In the data rows, the value 128 means zero.
A hidden rule labels the rows of this table. It goes by one to three of the table's principal directions, not those with the most spread.
[136 157  49 129 152 106 235 192  93  97 141  89 147 171 117 111 190 132
 143 144 104 108 222 107 180 120 129 117  35 171 123  88] 2
[157 119 186  27  86 179  96  88 160  99 151 140 160 129 112 204 204  90
 115 133 130 157 120 117  83 107 130 135 201  91 168 110] 3
[152 127 120 105 103  76 189 138 100 158  77  74 152 134 133  88 142 150
  88 102 119 138 183 106 189  80 124 125 142 172 139 121] 0
[122 128 137 131 140 138 123 124 133 115 153 121 127 143 127 142 148 116
 131 144 106 124 107 121 120 129 123 136 114 117 134 117] 0
[129 131  94 119 110 106 155 165 102 122 147 130 129 121 125 152 131 147
 120 114 137 146 159 135 112 147 109  93 105 126 106 145] 1
[115 134 136 147 150 134 105 114 138 135 137 137 116 125 135 114 110 125
 146 124 124 119  94 137 119 136 128 138 130 118 130 136] 5
[130 140  99 148 155 125 163 139 118 123 171 109 132 154 138 114 148 141
 167 147 112 103 128 110 144 132 129 123  81 134 139 122] 4
[140 109 177  94  81 140  83 103 138 123  81 147 159  98 108 176 146  87
  88 115 143 149 141 134 111 123 132 112 179 122 128 133] 2
[113 118 131 121 128 139  89 132 130 115 148 131 107 123 106 166 132 125
 123 126 127 140 108 140 100 139 111 115 139 107 121 125] 2
[123 130 136 120 136 140 141 130 142 120 141 120 147 146 134 131 155 114
 135 146 118 132 136 113 120 125 114 122 116 135 136 121] 4
[138 121 112  94 109 165 156 142 154 106 121 137 126 134 132 134 151 132
 110 134 150 136 170 134 125 134 130 135 118 125 127 103] 3
[131 125 130 113 118 126 116 121 133 132 105 126 131 116 127 121 124 123
 130 105 149 132 141 141 142 129 135 130 148 129 128 122] 3
[ 94 124 127 139 141 122  97 134 141 153 134 107 121 120 126 102 117 130
 125 104 115 137 100 139 110 120  93 109 136 123 131 142] 0
[116 132 120 150 140 124 147 141 133 137 128 137 121 130 146 105 102 143
 134 134 134 132 133 133 123 139 120 127 111 135 113 140] 2
[131 130 110 147 145 128 137 120 130 133 144 122 119 133 146 100 122 139
 145 122 125 106 113 124 143 134 132 139 110 130 140 130] 4
[122 133 114 147 128 109 118 126 131 150  71 141 141  98 137  79  92 115
 127  88 153 124 156 142 143 129 130 121 142 159 121 148] 2
[ 86 108 207  77  98 136  60 128 143 113 119 148 140 100  89 237 148  95
  96 121 139 213 134 156  43 136  71  72 202  98  92 149] 0
[136 120 140 130 125 135 113  93 146 162  97 113 120 112 143  81 111 146
 129  99 144 107 109 135 162 113 142 141 157 129 151 131] 5
[115 131  94 167 158 130 159 144 118 134 174 103  92 145 136 110 124 175
 165 141 119  99 110 139 155 144 138 129  68 110 120 116] 4
[116 120 145  95 112 155 120 131 155 128 145 132 132 122 129 151 150 131
 114 124 133 153 127 137  86 130  98 104 145 107 130 137] 4
[139 122 143  81 120 147 133 112 138 121 167  88 123 148 125 157 189 140
 123 121 111 127 105 126 140 121 118 130 130  96 155 103] 5
[130 113 151  83 107 151 100  97 149 141 146  99 110 117 127 138 159 143
 108  91 121 131  85 148 129 115 124 140 162  83 155 116] 1
[114 147  85 174 165  97 137 136 109 146 120 122 136 117 134  67 106 124
 164 100 119 101 141 126 148 120 129 123 108 163 134 147] 2
[120 138 141 161 157 105  83 102 113 140 139 133 113 122 130 119  95 119
 149 113 114 112  67 132 130 138 131 143 139 120 132 146] 5
[124 129 133 108 128 147 130 135 142 123 144 116 136 143 119 138 161 122
 121 141 114 130 125 119 115 120 111 115 121 122 140 118] 1
[140 132  96 116 119 130 126 141 115 161 139 105  89 121 100 108 119 191
 133 116 138 104 113 134 146 105 139 108 140 115 145 127] 2
[130 150 188 171 140  86  65  87  92 106  72 200 151  99 114 154  69  37
 130 136 106 134  95 137 115 127 190 199 172 134  98 143] 2
[175 105 186  61  33 102 175 119 126 124   0 167 170  94 148 159 103 117
  36 111 193 201 236 136 147 120 151 146 206 159  86 132] 2
[131 133 137 116 114 136 148 150 134 110 102 155 156 134 121 144 134 100
 106 160 129 150 172 116 105 121 128 126 128 148 113 124] 3
[122 139  95 157 129 111 155 166 118 130  70 142 141 122 118  95 108 115
  97 131 129 124 184 124 139 123 123 113  99 175 106 133] 2
[132 114 154  84  97 138 109 122 140 125 118 122 134 120 118 160 142 125
 118 119 150 155 139 141 122 128 128 121 163 110 124 116] 3
[126 119 142  95 107 144 114 126 142 150 121 130 115 110 115 137 127 160
 107 116 144 148 128 131  98 107 105  98 179 121 138 147] 0
[156  99 159  63  67 221 129 138 201  75  86 199 146 143 131 167 136  85
  45 207 160 168 169 106  64 126 137 167 156 128 124  89] 2
[122 137  91 147 150 144 147 142 139 121 154 139 118 138 145 100 123 136
 140 134 124 110 124 124 116 142 119 133  91 132 133 132] 5
[114 132 122 166 141 138 164 151 139 119  98 150 151 135 137 109 122 106
 119 167 120 126 172 115 121 127 125 122  88 164 108 130] 0
[123 151  96 190 164  57 146 136  72 153 129  99 118 130 133  81  95 140
 149 103  94  98 107 126 178 124 140 140  90 149 120 144] 1
[135 138 137 138 144 118 143 120 118 106 132 139 152 143 137 138 139  96
 144 146 114 126 138 110 131 132 137 146 116 144 128 125] 4
[128 124 158 134 115  91 146 138 104 119  71 146 149 126 119 148 103 106
  93 153 125 169 176 109 124 103 128 136 161 169  99 134] 0
[128 121 195 102 107 121  96  99 138 149  95 121 171 121 117 134 142  87
  93 136  96 154 108 104 105  74 121 133 196 137 150 139] 5
[123 127 153 149 142 132 100 101 132 129 131 145 119 120 136 135 112 118
 137 127 125 120  91 136 121 143 133 139 135 117 126 140] 4
[147 104 146  76 101 183 115 109 149 109 181 120  97 137 116 188 165 163
 142 152 149 129 103 137 120 133 151 137 148  70 145  95] 1
[100 153  37 211 194 150 155 173 124 124 200 144  75 142 137  78  94 174
 202 153 125  68 106 145 125 170 141 123  21 117 114 131] 3
[138 117 117 104 123 155 109 105 134 152 171  87  75 123 117 121 147 189
 136 100 125  97  71 147 152 113 142 135 141  78 163 112] 2
[119 133 123 148 132 105 137 145 109 134 103 127 128 123 116 126 114 131
 120 127 127 132 150 130 136 125 122 111 121 148 110 137] 3
[125 116 151 106  95 120 113 116 152 134  48 167 160  86 149 117  95  98
 100  84 182 171 185 148 111 140 114 118 185 155 107 155] 4
[143 141  92 155 170 159 150 119 121  89 218 137 123 159 139 141 162 126
 210 172 110  75 103 107 133 147 168 155  67 110 153 108] 0
[139 135 138 106 138 136 149 117 128 109 166 111 141 156 133 149 175 118
 144 143 106 124 120 111 134 124 129 141 115 118 147 111] 4
[110 138 139 169 155  91 105 121 118 164  80 129 123 117 124  74  65 128
 139 121 128 128 118 125 143 102 132 137 163 163 123 146] 0
[143 125 125 126 120 123 133 124 124 116 120 139 138 131 137 132 126 113
 114 131 129 129 136 114 128 131 130 139 129 141 131 129] 0
[127 135 101 152 174 163 116 109 139 115 190 100  93 156 127 116 163 139
 171 134 103  67  70 129 158 146 139 145  73 101 161  98] 2
[136 124 143 100 123 139  63  82 136 101 154 135 120 111 131 160 151  84
 129  76 121 121  70 157 123 156 142 170 148  78 145 115] 2
[138 130 136  89 118 139 152 117 141 112 136 118 161 134 142 143 183 107
 132 112 129 136 157 125 132 131 120 124 126 126 143 119] 4
[129 117 123 108 109 132  95 109 144 151  89 117 126  95 124  97 123 129
 116  71 153 125 134 150 144 115 129 123 169 127 144 130] 2
[133 127 139 124 123 138 133 126 135 132  94 131 121 129 117 118 119 132
 115 142 135 127 142 128 144 110 147 144 143 137 127 111] 2
[131 123 126 116 114 148 137 145 149 110  92 151 146 133 127 133 128 107
 110 148 154 141 175 124 120 141 123 118 122 149 114 116] 3
[ 85 142  76 149 153 166 157 210 134 120 194 136 118 146  89 150 156 159
 146 188 105 128 153 119  55 127  79  45  60 128 112 141] 2
[125 122 118 159 137 122 140 140 133 116  98 145 129 137 145 105  92 114
 117 148 140 132 150 119 136 143 129 146 109 157 108 122] 5
[112 135 118 138 145 130 132 138 136 138 144 116 131 135 132 112 137 132
 133 125 117 124 121 125 118 131  99 104 108 133 133 139] 4
[146 121 141 112 109 150 108 115 138 107 116 163 128 122 125 151 125 106
  97 139 133 131 120 122 106 132 138 151 148 122 132 125] 2
[112  97 175  88  87 245 123 155 217  76 124 183 120 151 126 198 150 106
  68 220 155 169 142 149  55 170 119 135  98  80  89  82] 5
[136 132 116 118 126 112 160 147 111 128 129 104 120 148 119 129 135 152
 126 140 127 133 149 118 153 117 129 126 120 137 124 111] 1
[131 130 119 121 127  99 149 138 111 131 130 107 130 137 134 127 126 143
 141 116 140 140 147 129 151 135 124 122 124 134 118 124] 4
[150 125 164  67  92 134 105 103 124 116 151 141 152 113 120 196 172 111
 116 107 131 152 118 126  90 130 115 107 176 101 145 148] 0
[132 131 116 155 139 115 145 128 115 134 130 128 120 132 140 107 109 139
 130 134 118 114 120 120 141 126 138 143 112 137 127 134] 5
[134 120 124 110 124 141  91 118 120 112 172 120  86 128 110 174 138 147
 138 115 136 120  84 151 130 155 137 134 128  79 129 111] 2
[164 118 174 103  91  90 126  86 112 134  70 137 150 110 150 139 105 115
 109  98 160 151 145 130 164 129 157 158 186 138 121 135] 2
[152 119 128  95 102 128 137 117 127 128 123 130 121 120 138 145 130 153
 121 106 163 137 145 132 138 141 128 120 152 123 132 133] 5
[101 133 145 145 142 100 125 146 113 146 117 112 115 132 109 132 109 143
 122 135 114 149 125 133 125 116 105 108 136 135 105 136] 5
[126 132  91 129 145 127 170 152 117 128 191  95 103 155 135 116 149 169
 134 140  96 119 111 115 129 116 114 133  90 115 141 118] 4
[149 125 147 117 119 117 132 103 117 123 114 114 146 131 128 140 153 113
 122 122 120 120 133 115 157 117 142 138 140 136 143 119] 3
[111 147  76 167 172 151 160 167 143 112 167 125 121 166 138  93 140 125
 149 161 107  93 125 119 128 156 111 123  34 138 126 112] 0
[121 142  99 141 143  89 170 165  94 138 131  90 130 147 110 114 138 148
 132 135 105 127 159 112 155 106 116 106 100 156 122 122] 3
[144 105 172 104  98 108 102 101 122 110  66 142 169 116 119 149 129  63
  67 134 109 165 154  88 113  77 126 159 207 169 142 127] 2
Here are more rows. What is the label of each one?
[125 138 117 147 145 114 127 134 116 142 119 114 111 134 118 106 113 142
 131 126 120 112 117 129 151 122 131 129 118 136 127 124] -> 2
[130 129 135 125 140 140  94 107 132 124 167 131 107 132 128 141 126 131
 149 125 123 117  74 133 117 141 133 144 136  98 141 127] -> 0
[127 128 139 108 136 163 118 118 140 109 207 118 115 148 127 171 175 134
 147 146 103 119  75 130 103 143 122 130 105  77 145 117] -> 4
[154 114 189  99  61  80 121 109 110 128   4 167 171  86 133 155  82  84
  67  99 177 185 196 145 148 130 157 148 204 156  83 140] -> 1
[140 132 129 125 133 129 133 109 128 137 127 115 124 130 134 106 134 136
 138 118 124 109 116 127 155 116 147 149 134 126 147 119] -> 1
[132 124 147 113 134 181 122 112 161 111 165 146 114 145 135 144 144 130
 133 165 120 123  93 122  98 127 136 155 130  99 145 113] -> 4
[116 126 130 139 137 137  97 116 130 130 173 120 134 121 128 153 153 122
 161 115 122 111  93 138 113 155 115  92 107 101 136 145] -> 5
[122 118 105 111 116 136 138 144 138 142 132 104 132 125 124 109 147 145
 109 114 123 132 145 120 119 105 100 101 133 137 146 131] -> 3
[108 134 177 141 119 107  91 123 122 133  74 154 143 104 113 148  99  87
 104 122 125 154 125 154 114 133 135 132 151 125  91 140] -> 3
[122 122 134 121 124 152 122 127 145 121 149 140 123 126 135 146 135 132
 129 132 135 134 118 137 103 146 118 119 122 108 125 133] -> 4
[137 121 150 128 117 108 104  95 121 140 111 130 125 106 143 131 107 130
 134  90 150 130 112 146 146 145 138 135 157 117 124 144] -> 4
[127 137 129 144 149 119 122 120 119 124 143 135 115 135 134 127 110 129
 153 132 127 121 105 130 132 140 138 146 124 122 124 129] -> 4
[ 93 116  94 149 117 128 147 183 141 137  94 132  89 113 132 109  82 167
  92 112 163 155 167 175 126 165 101 104  89 125  70 127] -> 1
[177 108 190  86  89 156  90  66 143  90 117 182 126 125 146 179 114  90
  90 149 139 143  84 118 110 133 177 215 193  97 140 112] -> 4
[123 133 145 144 143 112 125 110 123 140 126 118 148 127 136 113 134 110
 136 123 103 121 113 116 132 111 125 132 134 140 141 141] -> 4
[117 128 144 117 125 114 108 127 122 139 123 114 129 122 112 134 127 125
 128 118 120 143 120 134 125 110 124 125 155 122 127 127] -> 3
[165 122 178  81 108 162  59  59 138  84 146 172 121 116 127 195 144  77
 126 116 135 123  65 143 113 150 177 199 181  72 149 108] -> 2
[124 133 133 126 142 152 130 128 138  97 169 145 140 144 132 161 160 102
 140 155 109 127 118 118  96 142 120 131 104 116 132 125] -> 5
[136 134 118 125 126  95 167 146 106 131 117 105 133 143 130 118 128 141
 122 130 125 138 158 117 158 120 126 129 117 149 119 120] -> 5
[134 130 124 161 126  91 124 121 113 147  60 156 136 100 142  89  70 118
 104 101 147 128 151 125 139 128 128 129 151 173 114 162] -> 1
[124 130 126 122 128 123 139 144 126 121 129 119 136 140 123 138 138 124
 131 137 130 138 146 126 131 134 119 117 115 133 119 119] -> 0
[123 125 129 118 115 120 146 149 128 145 117 111 130 131 122 121 123 151
 121 135 136 144 148 128 133 116 120 109 131 133 118 126] -> 5
[135 141 151 168 139  65 122 102  89 148  88 132 160 112 139 107  94  99
 143 109 117 121 125 118 159 119 149 139 145 161 122 158] -> 4
[126 123 185 118  96  83  95 110 116 151  50 129 161  99 121 136 100  93
  97  98 142 164 142 144 142 120 133 124 185 141 104 143] -> 0
[136 134 123 128 120  65 162 135  99 159  80  77 157 132 136  84 127 129
 118  93 124 132 165 122 194 107 128 124 126 164 126 124] -> 0
[ 96 134 130 147 141 132 140 167 141 122 104 152 157 133 118 129 123 101
 118 165 123 156 174 113  82 122  91  89 116 167 105 144] -> 0
[132 127 116 134 137 151  97 108 140 124 155 135 129 121 131 118 136 113
 150 121 122  99  93 126 119 131 141 139 126 113 155 129] -> 2
[134 123  88 134 135 117 137 136 120 136 149 106 140 134 133  97 140 132
 131 121 111 113 132  94 127 104 108 113 124 155 160 138] -> 3
[118 128 119 137 138 136 139 135 137 133 144 122 127 132 138 118 134 138
 139 129 127 124 128 129 123 135 114 114 109 128 129 134] -> 4
[115 144 131 179 154  58  95 112  76 168 143 105 124 110 126 102  87 133
 161  92  94 111  66 135 148 118 140 132 136 122 127 163] -> 5
[ 95 129  82 159 150 110 121 158 123 153 138 105 114 118 122  86 109 150
 139 102 123 123 129 135 121 125  93  91 109 143 126 146] -> 3
[125 133 143 126 122  95 119 129 104 150 121 109 130 120 112 134 118 140
 138 116 127 138 122 135 142 117 133 114 148 124 120 136] -> 1
[125 127  91 189 139 113 135 140 115 150  97 139 107 110 137  78  71 154
 136 122 147  97 137 137 156 140 146 123 100 151 111 144] -> 3
[189 114 125  90  73  90 199 123  92 114  80 114 160 130 146 146 147 136
  96 118 158 139 211 107 194 123 161 142 136 159 124 112] -> 0
[133 117 111 132 117 136 139 134 136 134 115 146 118 114 141 116 104 153
 121 122 160 132 152 129 120 138 118 112 135 141 123 145] -> 5
[103 135 115 151 147 145 136 150 146 125 136 143 144 131 133 117 131 115
 143 145 126 128 145 126  98 140 105 100  97 141 119 141] -> 5
A new table starts here. A hidden rule labels the rows of this table. It goes by one to three of the table's principal directions, not those with the most spread.
[151 105 115 144 122 124 110 131 125 102 139 123 166 146 125 145 139 130
 142 171 149 118 110 122 113 132 110 127 120  87 112 129] qq
[116 138 169  88 141 179 171 131 146 181  98 110 102 111 118  92 118 112
 141  70  81 166 155 110 166 122 138 112 167 167 138  93] td
[170 127 160  88 117 188 142 140 126 152  94 103 113 109 112 103 127 131
 140 160 120 121 145  80 118 169 142  86 143 126 121  98] qq
[120 155 169  86 133 181 176 124 130 175  92 100  92 113 110  80 109 115
 144  70  95 146 163 108 142 144 142 112 144 185 132 105] gf
[169 140 151 104 125 180 156 149 103 147 105  72 126 141  88 113 114 105
 151 165 169 118 144  85  89 163 144 102  87 134 121 119] td
[122 123 127 161 144  85 107  95 139  87 123 144 164 118 127 150 131 149
 126 123 125 141 115 116 139 101  93 130 125 113 161 116] qq
[149 134 167 110 105 161 122 126 119 120 102  87 128 134 107 110 120 122
 123 153 173 115 132 101  88 162 134 108 147 149 137 127] qq
[117 136 192  86 119 200 154 151 138 168  98  91 100 154 131 110 104 132
 121 125 166 141 148 113 123 120 181 126 210 178 195 125] td
[131 152 155  84 136 178 181 124 125 176  90  99  94  97  99  69 119  97
 154  62  69 150 160 105 149 158 124 103 117 170  88  89] td
[131 114 119 116 114 138 125 138 121 133 134 131 120 127 132 120 138 120
 130 128 114 120 121 143 128 140 135 126 142 121  96 124] gf
[101 101 134 136 130 112 111 121 132 118 142 132 142 139 131 153 132 114
 115 105 132 147 112 153 143  92 129 132 166 125 150 118] qq
[124 128 131 125 123 129 126 120 109 117 122 113 129 137 118 120 119 109
 130 121 146 112 123 141 105 137 129 124 119 141 116 126] qq
[157 111 122 134  91 120  81 140  99  79 129 105 139 144 121 136 139 111
 101 204 208  89  90 135  64 162 135 122 128 102 103 143] td
[189 159 156  88 132 204 165 155 116 183 107  96 108 124  99 109 101 131
 159 200 141  90 179  58  87 178 159  76  65 136 131 132] td
[132  84  80 171 105  78  70 138 144  82 182 163 172 154 164 175 166 153
 113 184 149 117  87 162 128 117 105 161 149  56 103 165] gf
[187 147 167  70 126 237 191 157 113 190  88  43 111 143  84  85 110 108
 178 151 146 128 178  62  99 202 151  85  91 140 103 107] gf
[114 106 136 127 124 133 113 137 148 135 141 157 133 137 156 147 131 149
 118 142 119 130 120 141 148  95 144 135 190 119 160 131] qq
[108 152 156 110 146 160 161 121 151 166 112 116 117 132 131 103 108 124
 140  85 107 148 159 121 148 119 127 128 143 164 148 126] qq
[139 114 104 167 133  85  93 116 129  99 165 162 167 136 136 180 130 161
 128 182 140 100 125 122 113 110 115 124  91  91 153 155] gf
[136 146 137 119 151 150 167 136 137 151 105 101 120 126 115 116 125 129
 146 104 122 166 145  99 152 130 126 131 112 133 141 110] qq
[112 159 188  94 143 185 175 113 148 174  90  79 115 131 106  86 100 109
 146  63 118 163 173  99 141 135 125 113 149 190 157 111] qq
[118  63 100 152 117  89  80 133 138 109 184 171 172 127 136 173 165 108
 122 144  92 135  88 161 154  84 102 127 160  69  90 122] qq
[169 153 143  82 132 199 182 149 102 171  89  66  92 127  95  88 114 105
 157 128 138 126 163  90 108 193 152  98  78 144  97 104] gf
[ 93 136 158 109 149 150 150 135 167 176 122 154 107 117 151 121 117 137
 121  89  83 162 146 129 180  78 146 133 190 156 176 118] td
[ 97 145 172 105 142 166 159 133 165 179 116 126 108 133 142 113 111 137
 127  85 107 163 158 120 165  96 146 136 187 173 182 128] qq
[ 85 142 121 144 139  95 127 110 133 118 133 146 119 134 147 131 118 134
 112  80 128 137 126 163 142  99 129 157 139 156 155 141] gf
[150 130 127 127 125 142 128 137 123 126 128 100 140 143 116 126 128 114
 135 159 160 122 128 115 104 150 122 122 103 113 110 136] td
[122 133 125 127 124 136 138 141 144 137 129 130 128 136 140 111 135 130
 134 121 120 141 124 134 142 123 121 152 149 128 112 138] td
[128 134 134 123 125 132 118 133 105 135 139 130 113 139 124 147 105 124
 113 162 164  88 139 134  89 127 166 110 106 145 158 148] gf
[144 132 131 119 142 140 137 139 129 158 134 137 121 110 115 137 124 121
 133 150 105 126 144 102 134 122 136 100  97 120 131 120] qq
[126 117 143 114 131 146 144 117 134 139 114 108 130 121 116 117 134 121
 142  84 100 158 138 119 152 136 116 117 148 134 122  97] gf
[105 150 160 124 144 135 133 125 148 161 133 169 112 121 145 142  97 162
 118 138 113 113 158 114 136  82 160 120 150 168 211 148] qq
[118 148 124 131 123 125 132 132 142 126 123 129 118 134 145 107 130 136
 120 119 137 134 125 139 132 133 123 157 142 140 121 148] td
[129 139 150 122 131 138 134 128 132 138 116 133 120 118 124 127 118 141
 126 135 127 127 138 106 128 117 140 119 138 147 162 126] qq
[ 88  90  62 177 128  44  75 143 155  91 186 216 143 132 194 178 165 156
  91 141 107 137  72 200 176  60 121 187 176  69 125 155] td
[ 93 119 112 142 128  95 100 128 126 117 155 160 120 142 157 154 122 125
  96 130 146 112 112 178 125  94 149 145 149 130 149 151] qq
[140 121 121 110 104 146 121 135  97 112 117  79 117 144 113 104 134  80
 120 129 172 116 111 152  89 179 131 123 120 126  67 122] qq
[127 103 121 152 119  96  85 124 128  97 153 160 155 133 139 166 134 144
 112 174 146 106 105 137 114 100 128 127 144 103 152 142] qq
[ 84 115 135 122 122 122 120 125 136 122 124 137 111 138 155 123 130 124
 103  81 129 147 110 175 150 103 145 153 204 149 147 122] qq
[154 100 120 118 120 143 126 124 129 112 111  94 143 124 119 117 156 116
 141 116 118 156 116 120 143 170  99 116 139  88  77  89] gf
[136  98 143 114 118 153 121 148 133 144 138 132 132 135 129 146 135 132
 129 154 126 130 124 121 135 113 150 115 171 114 145 119] qq
[104  86  79 171 106  59  74 106 112  44 153 109 173 157 132 139 164  77
 107  99 172 142  60 204 114 134  72 167 136  83  48 130] td
[157 128 121 148 131 111 105 129 132 114 140 161 149 118 132 156 126 164
 129 201 133  96 128  96 112 119 126 114 101  99 154 143] td
[162 109 134 117 122 160 134 122 121 123 116  82 154 141 106 121 136 115
 157 137 137 132 135 105 114 172 106 103 112 101  93 104] qq
[135 122 127 133 133 124 130 128 130 122 125 134 137 122 125 136 134 141
 135 132 119 136 124 115 139 120 123 127 129 117 138 118] td
[146 129 148 135 121 134 111 141 140 141 148 170 138 127 139 162 115 182
 126 208 134  89 144  90 111 101 157 114 138 127 196 161] qq
[136  96  79 153 100  84  92 131 108  76 151 126 144 136 132 140 166 118
 115 137 148 125  83 165 117 153 106 153 121  82  62 135] qq
[114 134 167  96 129 176 154 126 145 164 108  93 110 139 127 105 117 120
 131  83 125 156 156 122 143 139 140 121 172 163 147 116] gf
[ 97  94 115 148 133  93 100 125 152 126 168 177 150 126 149 162 144 127
 116 117  90 142 109 159 165  72 116 138 167 105 134 131] qq
[162 126 139 129 122 139 108 142 115 136 147 159 139 125 121 158 110 150
 132 228 145  65 139  93  83 119 156  91  98 117 161 152] qq
[ 87 158 141 132 154 126 165 104 150 135 103 110 122 138 137 103 114 134
 137  39 117 175 145 139 165 111 110 161 145 169 157 122] qq
[160 168 153 121 155 150 165 106 137 154  97 120 128  94 100 111 107 156
 161 128  92 129 178  53 132 150 110  92  65 148 154 113] gf
[122 132 145 114 152 149 160 125 142 166 121 120 126 116 112 121 123 113
 148  86  84 161 152 109 162 113 121 112 121 139 134 103] qq
[ 96 102 119 129 113 107  92 153 111 128 165 164 108 142 150 163 126 108
  85 154 154 102  98 184 115  81 179 137 170 132 148 149] td
[128 128 130 121 144 141 147 130 129 153 132 121 129 127 116 129 123 110
 143 112 108 139 143 122 140 122 126 116 106 128 122 117] td
[135 126 121 150 110  97  99 125 115  86 131 128 140 129 123 137 137 134
 110 158 167 114 102 129 100 131 120 140 124 121 129 144] qq
[160 149 120 135 130 127 136 129 127 114 109 109 137 118 114 108 134 130
 140 151 139 129 127  96 115 159 101 129  84 113 100 128] td
[144 134 115 118 130 141 143 159 123 159 140 162 100 120 142 142 124 164
 132 168 111 105 142 115 133 122 172 127 116 123 150 142] gf
[133 135 160 101 121 162 141 129 123 139  96 117 106 117 124 106 116 135
 127 124 127 124 137 111 123 139 151 112 161 156 151 108] qq
Which label does each new row get?
[112 152 146 105 133 153 172  99 141 128  71  61 110 121 116  60 136 106
 142  11 110 194 141 129 162 178  88 145 151 163  88  87] >> gf
[163 110 124 124 108 145 115 132 109 119 137 110 142 140 115 139 133 130
 140 176 152  97 131 114  92 167 131 106 105 104 106 134] >> gf
[172 137 123 142 121 116 106 135 114  95 117 125 141 119 117 140 130 145
 120 208 174 100 113  90  88 148 126 115  90 101 137 136] >> td
[108 125  71 183 132  47 100 120 129  78 162 181 148 131 157 159 146 162
 116 132 128 121  94 165 140  95 107 179 108  99 126 160] >> gf
[ 91 167 137 143 165 108 153  93 152 140 118 144 131 121 135 115 102 138
 138  67  97 146 156 128 154  96 103 141 106 167 164 134] >> qq
[172 116 116 155 118 109  93 143 149 114 156 175 160 117 142 168 145 188
 128 232 127 100 124  81 121 120 120 121 117  74 152 157] >> qq
[150 117  90 140 111 107 108 142 118 104 144 133 133 126 133 131 153 125
 122 161 137 116 104 140 117 154 116 139 105  89  73 139] >> qq
[ 75 121 117 160 122  68  88 109 146  83 141 156 137 136 161 138 138 126
  85  92 146 146  89 185 143  84 110 174 187 136 145 146] >> td
[146  97 108 154 133 101 105 133 138 111 156 146 170 125 122 165 152 131
 136 162 115 139 109 115 143 106 100 124 115  73 118 123] >> qq
[109 134 112 139 147 116 153 119 143 136 132 135 135 131 136 122 133 138
 150  75  91 158 136 138 166 113 106 154 121 129 120 125] >> gf
[111 160 130 128 149 121 165 106 124 133 102 116 112 113 115 101 116 127
 142  58 102 151 145 123 147 131 114 138  99 165 130 112] >> gf
[138 142 165 102 131 175 153 133 121 159 109  91 122 134 100 110 107 104
 143 128 140 126 153 100 109 139 141 101 118 157 138 119] >> td
[ 72 128 105 159 145  78 117 108 153 113 152 164 137 142 166 142 129 138
 114  73 112 150 117 182 165  80 111 173 154 133 145 148] >> qq
[105 167 122 122 143 126 160 123 132 152 118 144  88 118 145 107 111 151
 127  84 103 128 154 137 145 129 146 148 114 169 146 141] >> gf
[136 169 134 110 131 149 165 139 132 153  99 122  88 107 128  88 122 144
 133 111 111 136 148 105 137 152 139 138 115 159 124 130] >> qq
[164 135 110 149 129 108 111 130 113 111 141 155 137 122 129 164 122 176
 131 205 147  82 136  95  97 138 142 113  73 104 160 152] >> gf
[191 140 115 142 119 128 120 149 115 118 134 150 142 116 117 147 129 176
 145 237 145  78 132  69  89 149 136 112  66  94 137 153] >> qq
[151 133 122  99 124 164 161 144 117 156 111 112 100 112 118  97 135 125
 149 114  95 130 143 114 138 169 138 117 112 128  84 107] >> gf
[133 110 113 138 109 109 107 117 116  89 127 113 141 131 124 125 147 121
 123 121 143 129 104 144 117 154 107 136 133 111  92 121] >> gf
[120 138 109 141 139 113 137 140 150 138 139 161 126 124 152 131 135 155
 131 127 103 139 127 132 158 105 125 156 132 118 134 143] >> td
[135 146 160 100 147 168 161 139 133 188 121 144 107 103 111 121 104 128
 146 134  82 121 165  88 139 107 154  91 113 157 158 116] >> td
[117 107  92 172 133  68  92 125 128  91 167 171 161 135 142 174 141 141
 118 155 135 118  97 152 131  85 114 150 115  92 137 148] >> td
[101 143 130 119 141 127 144 128 128 152 128 139 105 118 128 115 116 105
 122  88 103 135 135 148 143 107 138 131 125 158 125 126] >> td
[134 124 142 101 115 162 143 148 103 142 113 105 100 135 118 118 122 118
 127 129 147 119 128 130 112 142 168 121 146 147 132 116] >> gf
[104 128 159 120 139 147 142 125 154 169 144 144 140 130 126 127 114 119
 143 106  88 138 151 122 150  86 124 120 153 154 150 134] >> td
[ 84 139 139 154 121  80  91 102 114  94 143 164 124 138 143 154 100 145
  90 131 169  88 119 162  93  85 152 141 146 175 199 166] >> gf
[112 154 172  98 137 168 163 126 133 170 103 114 104 119 113  95 102 111
 136  91 109 137 156 112 133 117 144 114 144 184 152 117] >> td
[131 118 125 124 119 132 122 144 116 127 135 124 123 136 126 135 132 117
 120 145 147 121 117 137 117 127 145 130 134 123 124 131] >> qq
